One turning vector, and how many steps it has turned
The counts run from 0 to 164.
[162 164 158 127 133 132  98  87 175 134 139 183 150 115 122 178  98 158
 148  95 109 126 124 106 127 165 109  89 137 147 143 126 150 117 152 140
 194 150 120 106 125 107 110 157 118 135 146 135 136 151  97  67 120 131
 152 163 134  50 124 114 151 102 140 136  95 130 151  96 132  89  78 118
  99 134 138 147 139 126  85 107 116 132 136 175 105 131 119 132 126 167]	60
[180 146 180  70  55 144 142 113 125 140 120 140 117 127 123 130 122 176
 148 101 149 138 143 117 153 150 118 109 117 115 171 134  95 195 117 149
 106 148 121 148 139  82 173 152 131 117  87 138 139 133 171 109  76 143
 138 103 110 117 139  85  98 175 117 160 125 164 155 130  91 161 124 150
 155 161 155 126 102 166 116 126 103 111  91 110  76 133 168  93 117 123]	51
[225 137 190 116 136 119 102 141 125 118 132 130 112 152 115 179 111 184
 142  71 109 155 132 101  90 138  93  96 135 109 194 152 127 159 162 154
 165 117 155 103 151 128 164 134 106  94 139 110 175 111 119 103 105 108
 133 143 123 112 140  84 147 120 139 162 121 143 141 126 133 170  90  93
 118 112 140 156  88 159 135 139  95 122 113 123 129  99 160  86 139 159]	56
[178  83 171 111 113 106  98 130  95 143 107 131 117 156 117 175 124 159
 112 107 137 112 103 108 122 178 118 100 144 139 191 147 151 165 126 121
 159 138 198 154 176 108 153 106 103 120 126 149 159 155 164  89  92 105
 130  97 110  87 205  96 129 112 118 121 162 122 150 168 143 123  98 114
 114 105 135 118 108 141 145 142  83 141 140 145 131 164 131 112 135 125]	54
[145 104 127 130 147 136 161 120 133 130 123 120  53 168 102 161 118 133
 101 117 136 123 156 166 122 197 123 163 166 116 176 125 137 116 112 167
 187 103 136 134 137 151 112 128  56  99 168 174 123 147 120 158 150  85
 166  97  97 150 121  92 149  94 154 178 115 171  85 153 170 145 130 146
 131 114 131 146 112 117 139 104 165 119 126 155 134 115 117 120 134 148]	88
[153 159 146 124 120 142 143 139 114 121  90 110 113 118  97 148 123 128
 150 142 115 165 151 164 154 177 105 122 120 148 135 111  90  93 108 127
  59 146 126 153 123 171 133 152 133 143 124 112 139  95 118 141 110 133
 125 126 133 169 123  90 146  95 170 141  93 146 141 161 102 148 108 162
 158 155  87 117 108 111 134  82 134 120 127  66  90  78  99 201 171 166]	121
[170 105 139  83 132 137  64 103 121 129 139 111 138 124 141 147 114 162
 133 120 141  85 122 111 127 163 117 102 129 110 151 152 174 173 120 132
 153 179 168 102 179 108 142 138  92 115 133 161 131 161 176  40  83 160
 133 100 123  89 160 125 114 114 108 138 124 104 169 144 113 161 124 113
 145 120 144 139 115 153 115 135  74 129  97 119 122 156 108 134 142 128]	146
[121 152 116 174 161 123 148 117 180 141 105 110 126 154 142 118 135 123
 131 152 153  84 144 135 101 163 147 138 144 139 134  99 165  82  86 113
 131  96 138 124 117 131 120 123 100 121 150 121  91 162 101 150 168  89
 113  94 166 132 125 138  98  95 133 112 128 142  61 119 145 145 115 127
 167 182 156 165 138  89 159 145  67 122  93 132 125 155  77 192 169 111]	6
[ 99 154 131 157 180 154 212 124 142 156 119 121 163 126 147 150 120 144
 123 146 140 111 140 126 155 136 153 154 106 154  83 123 135  81 113  94
 127  87 141 150 148 117 164  89 144 101 118 112 137 155  93 169 180 130
 150 149 157 112 136 121 125  68 139 162 119 130 106  58 176 165 129  84
 140 162 133 133 122 146 132 141  64 158 121 151 177 139  99 133 112 101]	96
[ 89 160 108 165 175 130 128 197 138 148 102 109 148 166  94 121 146 132
 103 169 124 123 125 194 116 163 136 135 106 128 164 112 154  58 121  99
  89 143 175 132 119 166 158 113 131 134 164 115 149 142 141 120 156 135
 132 115 157 153 181 142 106  85 121 137 136 111 155 175 146 124 123 153
 128 140 117 154 106 106 124 104  98 166 152 162 144 107 113 134  91  90]	107
[175 144 151 150 132 108 104 137 143 122 139 174 152 123 113 177  76 149
 173 103 108 118 113 111 140 184 122  71 124 139 135 123 162 119 139 133
 184 166 141 105 148  96 119 144  82 115 178 101 137 135 118  43 117 111
 110 142 143  79 151 102 147  92 131 126 126 159 124 110 128  79 109 129
  89 124 156 165 144 126  95 115 121 116 111 158 124 155 108 120 145 149]	59
[128 149 138 134 130 130 119 143 163 129 182 171 105  85 144 154 107 162
 122 113  88 162 133 136 157 149 140 150  95 110 105 137 160  89 130 129
 149  86  78 155 117  97 166 147 133  85 108 133 148 156 120 149 108 121
 143 142 137 142 118 162 134 137 123 221 100 128 145  79 146 154 136 158
 114 118 149 168 116 136 134 129 139 149 173 191 119  92 143  82 146 126]	78
[161 155 159  95 112 151 140 128 120 146 114 185 201 108 101 146  96 171
 142 141 105 121 131 128 173 143 137 102  82 139  64 104 127 161 113 143
 134 127 126 124 137  53 124 140 150 109 145 150 151 149 102  55 110 174
 119 132 138  96 142 108 127 117 143 146 115 130 132  95 175 128 150 130
 103 136 112 145 124 144  97 169  79 119  62 158 105 145 111 141 144 147]	63
[125 158 108 120 159 119  85 123 153 101  83  99 146  90  96 148 108 117
 173 125 127 107 150 157 157 169  99 121 137 178 137 125 129  72 150 132
  99 167 134  80 124 162 126 169 118 175 139  89 138 102  80 105  91 100
 142 161 110 106 146 123 127  93 170 139 108 106 134 123  93 106  96 165
 116 135  99 108 126 127 102 126 114 114 126  81  94 158  76 186 189 158]	28
[103 188 162 139 171 112 101 177 164 121 106  93 130 162 137 112 148 121
 126 137 135 128 131 192 108 161 135 102 123 113 177 141 121  55 147 102
  92 168 145 128 101 182 187 116 130 110 114  91 144 111 131 137 149 113
 152 135 172 147 157 145  87 106 137 169 133 118 161 154 129 145 100 151
 132 148 122 150 113 112 111  82  88 171 168 143  97 107 126 133 113  95]	108
[ 93 130 127 164 177 130 161 143 149 123 121 111 133 161 159 147 127 109
 125 171 129  69 138 153  96 131 146 141 145 148 132  93 149 107  85  95
 108  93 146 129 147 109 134 112 106  87 124 123 110 159 114 164 147 126
 126 119 147 131 129 132 111  90 122 132  97 129  37 114 145 152 124  97
 185 140 155 143 146 112 175 152  68 101  89 127 135 145  92 172 162 110]	5
[155 171 162 131 102 152 137 152 113 151  83 147 152 142  84 121 124 119
 172 142  99 139 128 123 129 106  83  81  96 138 147 118 125 133 141 119
 106 147 200 123 101 154 169 138 147 129 159  59 176 140 115 104  86  89
  92 136  66 162 176  96 110 150 148 128 167 132 130 160 109 146 158 179
 141 140 114 130  75 134 152 130  82 118 126 101  99 148 166 156 142 121]	138
[181 124 142 114 174 139  75  99 147  95 107 137 154  99 116 142  93 165
 165 124 120 122  97 109 129 144 116 104 132 143 128 119 172 128 122 133
 143 133 148 112 168 111 141 107 103 126 143 134 168 123 115  85  80 136
 138 141 110  97 154 128 144 117 157 115 125 118  97 143 138 130 102 111
 120  82 120 110 109 125 139 163  67 114 115 118 124 146  93 166 193 162]	150
[117 172  85 160 122 152 140  98 104 143  96 120  99 101 129 151  78 118
 183 150 122 111 151  77 116 104  97 116 116 142 120  91 156 107  83 145
  67 129 126 162 123 115 162 155 183 110 124 113 108 133 123 141 112 144
  94 116  88 104 117 116 112 153 114 132 102 137  99 156  80 171 124  80
 174 149 168 105 116 132 149 173  60  98  93  91  90 135 132 160 152 123]	132
[106 107  86  89 120 146 137 108  71 124  71 134 161 126  93 174 155 140
 154 201 134  89 139 126 174 144  85 109  97 174 123  95 104 147 145 136
 101 134 140 126 146 136 120 146 139 162 131  85 114 165 108 120 139 131
 143 143 162 130 175 102 105  78 117 116 115 104 159 117  94  95 133 120
 125 137  99  91 123 148  76 105 115 143 114 108 100 167 119 161 161 115]	32
[120 126 141 106 117 131 107 107 141 139 104 138 141 122 110 146 133 155
 175 145 149 101 144 108 159 137 116 109  84 120 154 126 168 139 148 155
 150 161 132 150 153  87 160 115 104 121 101 140 119 172 130 102  85 141
 157  97  66  86 184  89 113 139 141 160 154 150 149 150  78  95 139 161
 133 101 159 117 124 161  90 146 107 134 154 140  63 188 142  95 153 113]	49
[163 121 123  69 121 195 137  69 119 147 126 162 121 132 137 152 163 191
 105 167 155 130 127 104 128 149  59 146  80 108 114  98 122 126 131 154
 151 117 117 107 150 120  63 146  86 128 160 126 148 167 118  96  90 147
 136 135 124 132 131 135 140 143 125 162 112 112 145 145 157 174 151 123
 113  90  98 173  84 163  90 128 136 153 111 165  78 114 181 124 128 121]	158
[142 176 109 147 105 137 115  85 130 114 109  93 103 124 163 156 115 116
 173 151 147 110 178  80  98 109  74 129 117 115 118 124 145  95 112 148
  93 110  95 140 101 104 155 173 158 127 107  81 103 151 117 167 117 126
  98 125 109 101  86 101 109 133 128 153  95 144 106 134  67 180 119  91
 166 151 169 135 119 151 138 125  58 131 103  85  50 138 143 138 152 141]	131
[ 79 163 136 169 157 100 139 138 113  86 134 103 137  99 142 150 102 107
 142 129 133 111 127 170 189 163 136 121 133 169 127  99 152  87 127 104
  85 190 137 123 139 126 169 132 147 124 120  78 117 178 163 105 120 113
 135 143 189 116 145 166  98  84 126 159  95 124 165 114  65 128 136 136
 120 173 159 107 164 110 108  97 138 152 121 153 142 123  83 137 116 112]	112
[160 133 153  66  94 141 123 102 157 144  99 193 175 145 109 139 182 149
 132 144 118 117 141 130 143 153  91 105 120 135 107 122 118 156 155 140
 138 130 140 105 124 112  55 160  93 141 134 105 143 158 105  70 122 122
 154 155 160  97 140 119 146 123 123 131 146 134 145 133 151 103 118 174
  88 127  72 131 107 132 112 115  97 142 117 154  83 143 127 173 159 131]	156
[107 157  85  83 133 181 144  67 104 112 112 134 136  91 106 158 118 157
 153 138 136 138 142 112 185 155  60 121 133 160  98  91  81 107 143 143
 100 170 126 105 165 175  80 164 148 155 139  70 134 146 118 102  99 127
 132 141 135 135 132 127 135 119 142 134 103 137 155 110  66 145 132 137
 119 130 125 114 109 146  97 103 176 138 107 105 116 153 133 173 150 167]	30
[146 135 125  94 153 182 140  85 105 122  93 186 161 112  69 180  97 165
 152 132  81 122 129  96 158 117  90 122 100 169 109 109 127 131 151 144
 147 136 129 112 106 148  94 124 154 130 171 134 171 169 114  76 105 146
 132 162 117 116 127  98 160 121 116 141 106 142 127 145 119 106 112 111
  84 110  94 100  89 167 118 146 125 121 107 149 119 139 151 144 147 152]	154
[167 114 142 132 106 160 134 108 131 146  87 143 142 129  78 140 154 192
 128 135 141 124 148 127 143 152 111 153  81 118 155  96 140 143 119 136
 159  61  76 128 170  79 132  91 111 149 149 186 151 134 118 115  66 147
 112 136 120 125 158 112 149 153 173 140 125 109 111 123 168 170 136 126
  76  91 103 171 117 162 127 143  66 170 109 100  84 146 184 122 148 125]	67
[ 89 170 132 169 170 154 131 168 134  88 132  89  93 105 137 105 109 129
 136 142 123 132 139 175 158 149 118 132 127 138 155 101 112  40 130 157
  84 205 155 130 144 152 133 123 126  85 128 114 123  90 153 130 105 148
 134 128 147 144 123 149  90 127 141 191  79 121 132 146 128 194 157 159
 156 134 141 116 125 108 131 119 140 139 122 130 133 130 119 114 104 111]	110
[195 130 163 129 112 172 176 117 119 122  97 171 155 168 129 155 190 169
 105 102 143 165 126 156 146 128 125 119 124 131 140  94 101 106 113 106
 119 110  92 129 155  70  85  89 107 106 117 136 159 141 116 127  87 122
 145 171 147 114 144 130 164 162 139 139 128 158  95 132 142 132  87 111
  69 116 146 124 121 112 179 142  84 142 143 118 130 104 162 154 134 108]	69
[ 97 128 177 130 146 137 145 170 152 120 145 151 125  96 118 127 110 154
 139 142 103  97 151 153 189 139 160 128 119 157 103 121 157 109 119 117
 120 115 101 176 128  48 157  97 129  77  86 160 146 142 136 117  76 144
 189 111 129 134 138 149 134 107 147 193  99 121 111 111 151 109 146 182
  90  93 139  93 156 132 145 190 114 120 160 162 123 131  95 120 166 118]	80
[101 197 119 171 149 116 133  95 194 134 119 110  98 116 141 144 126 113
 135 114 155  88 145 142 100 188 128 147 167 100 127 126 151  71  86 123
 135  99 107 137  89 141 131 161 133 138 134 136 118 148 122 160 144  75
  89 134 149 100  95 148 122 123 139 122 139 146  70 127 132 156  70 130
 157 188 177 169 136  99 142 106 103 123 127 122 127 117  89 188 146 132]	7
[117 136 104 139 208 146  90 130 113  89 114 119 129  99 101 184  70 145
 169 115 117 132 117 138 128 148 126 117 111 160 112 120 146  71 114 123
  87 137 159 133 153 178 179 133 146 144 136  77 160 132 111 145 111 137
 110 136 116 117 164 115 156  78 148 128 102  94 120 147  69 113  86  99
 146 129 127 103  61 152 113 127 111 148 141 105 151 101 104 137 181 152]	26
[131 139 112  99 135 156 132 109 164 126 106 150 136 147 137 157 119 161
 184 167 129 107 109 103 166 118  94 119  99 123 114 106 150 125 128 135
 133 164 142 147 124  85 136 136 108 109  98  88 143 177 116 104 101 119
 116  87  44 120 175 103 116 152 129 153 157 174 133 131  67  91 141 148
 140 114 162 115  90 157  91 149 121 151 165 152  88 156 139  92 154 132]	48
[183 143 173 138 108 157 175 126 116 133  71 156 153 141  99 148 157 160
 130 105 128 150 149 150 145 137 127 125  89 136 155  80 119 144 112 116
 116  82  74 128 140  72 116  87 125 101 160 148 170 137 113 126  69 138
 112 158 123 131 166 127 150 160 167 133 110 141 108 125 159 166 104 138
  75 107 123 144 140 166 151 143  83 142 102 116  85 111 168 130 137 122]	68
[ 88 180 141 116 160 111 121 130 104  94 135  95 142 116 149 158 124  99
 139 137 149 110 139 145 188 147 122 146 157 134 142 138 150  97 111 115
  85 163 131 130 127 114 182 123 138 116  63  89  85 156 137 115 128 114
 149 137 184 108 118 146 101  72 106 156 106 109 165  99  60 146 110 112
 132 185 159 100 134 126 111 107 107 145 143 154 147 111  86 131 137  87]	113
[106 137  83 130 137 138 128 115  89 166  78 100 129 127 116 165 114 116
 141 178 125 100 151 116 135 181  84 133 122 211 152 118 121 103 157 130
  98 180 200 165 141 162  98 160 126 158 126  98 108 139 139 105 142 103
 154 133 159 118 138  85 127  74 114 126 112 102 170 158 126  95 120 135
 136 128 104 102 145 118 128  73  98 158 137 132 102 142 124 180 133 112]	124
[148 125 131 150  87 135 121 132 100 149 131 184 106  91 133 151 111 148
 104 118 112 103 117 115 112 150 117 122 127 163 145 106 142 129  89 126
 132  83 110 154 155  61  85 149 133 111 143 157 161 172 195 101  81 124
 111 147 140 131 124 146 159 185  90 153  91 116 108 122 125 148 114 128
  86 118 155 153 150 143 170 154  83 139 107 143 113 113 155 100 138 110]	164
[186 105 178  67  95 167 141  97  95 135 132 132 112 137 125 156 102 184
 132 109 154 157 114 108 159 136  99  87 134 103 137 142  95 178 107 135
 134 167 159 153 164  97 153 128 120 101  88 138 158 132 171  95  81 135
 130  91  79 138 164  87 129 177  93 153 135 173 149 144 103 166 123 126
 147 126 169  93  93 156 131 149 124 100  91 118 130 131 165 109 131 133]	52
[143 106 140  81 133 164 136 100 120 138  82 186 190 128  67 158 129 147
 134 153  87 107 132 123 139 127 120  89 104 171 121 117 110 173 152 131
 156 121 156 100 121 117  81 146 122 143 155 125 158 181 106  58 123 139
 149 168 144 105 153  85 149 109 118 117 126 119 131 141 141  82 120 168
  63 118  75  93 102 141 117 148  82 114 116 139  97 154 129 165 162 133]	155
[100 189 110 118 168 175 168 137 115 165 114 125  87 160 106 117 158 128
  91 154 138 181 137 186 148 142 116 150 124 101 110 137 110  65  68 139
  99 182 152 143 122 190 116 136 158 134 158 133 146 131 157 135 159 137
 113 115 128 139 133 140 112 121 117 160 134 141 119 181 134 212 123 153
 121 172 129 152  72 118 139 102 116 120 118 144 161 100 149 128 102  92]	105
[174 132 173  80 122 148 120 120 130  93 129 142 175 143 155 157 116 167
 148 132 140 127 119 107 135 119 116  70 137 130 152 125 115 168 115 138
 112 196 167 114 119  92 142 128 123  76 104 107 145 159 160  68 109 154
 134 142 153  83 159  82  82 122  90 165 106 150 158 145  74 119 131 109
 157 152 162 111  99 130 109 126 102 107 122 158  93 109 122 116 123 136]	144
[134 161 109 149 101 133 117 129 119 145 110 128 107 112 114 140 102 106
 183 157 119  99 126 101 128 115 105 113 144 133 115 124 141 124  69 130
  82 167 145 176 125 103 157 143 178 125 126  83 129 154 134 100 115 133
  95  78  84 117 149 117 122 155 108 110 147 132 104 175 109 110 118 117
 156 166 162  98 131 126 172 167  59  90  98  85 112 146 121 179 170 125]	133
[166 117 159 115 153 108 167 110 165 139 133 121  73 200 118 148 153 158
 110 118 164 146 141 162 130 153 138 170 164  86 163 143 126 132 117 145
 166 100 115 145 139 139 124 114  58 108 121 157 128 163 110 153 156  74
 166 109 125 146 127 114 142  79 158 177 148 175  77 132 165 160 119 164
 138 111 116 125  96 121 160 100 146 106 151 156 156 101  99 138 154 128]	87
[158 153 161 136 110 118 141 156 116 150 116 196  94 147  83 173 151 128
  74 118  85 159 131 131 103 162 113 121 117 131 142 121 107 139 117 130
 138  84 102 129  92  93 101 159 153 106 156 121 179 165 145  99 138 136
 131 173 183 146 126 120 155 134  83 178  99 132 151 137 156 157 115 131
  56 134 117 136 118 154 137 118  95 113 121 161 124  83 157  96 111 104]	73
[101 147 140 144 153 131 152 140 153 200 160 106 111 108 139 114  73 151
 101 126 124 113 150 151 145 200 142 135 142 165 109 151 128  85 127 142
 155 166 147 147 148 124 103 135 119 114 133 165  92 132 131 119 167 149
 186 121 149 104  82 104 129 103 117 180 106 142 121 104 214 150 133 141
 157 152 135 160 160 114 109 121  94 128  84 163 143 156 108 152 114 127]	93
[ 88 172 136 181 155 143 174 131 151 153 114  93 136 146 126  87 146 126
 113 111 148  83 152 160 149 135 142 179 149 123 118 127 157  84 135 134
 128  95 105 122 140 117 139 121 118 129 144 133 102 126 106 147 134 111
 139 112 152 110 146 158 114 112 186 143 150 137  76  89 174 200 147 129
 122 147 135 158 154 124 152 155  73 118  89 114 112 186 108 172 136 100]	98
[116 105 170 120 128 101 198 162  90 134 106 148 130 177  71 153 146 133
  93 140 109 105 142 170 168 147 165 147 146 127 145 130 115 183 134 108
 135  82 134 157 154 107 151 106 111 133 126 169 159 167 120 153 146 101
 153  94 139 177 161 105 119  87 157 154 119 139  90 130 151 133 152 159
  97 148 109 114 114 137 154 156 120 113 118 156 154 131 126 134 154 106]	85
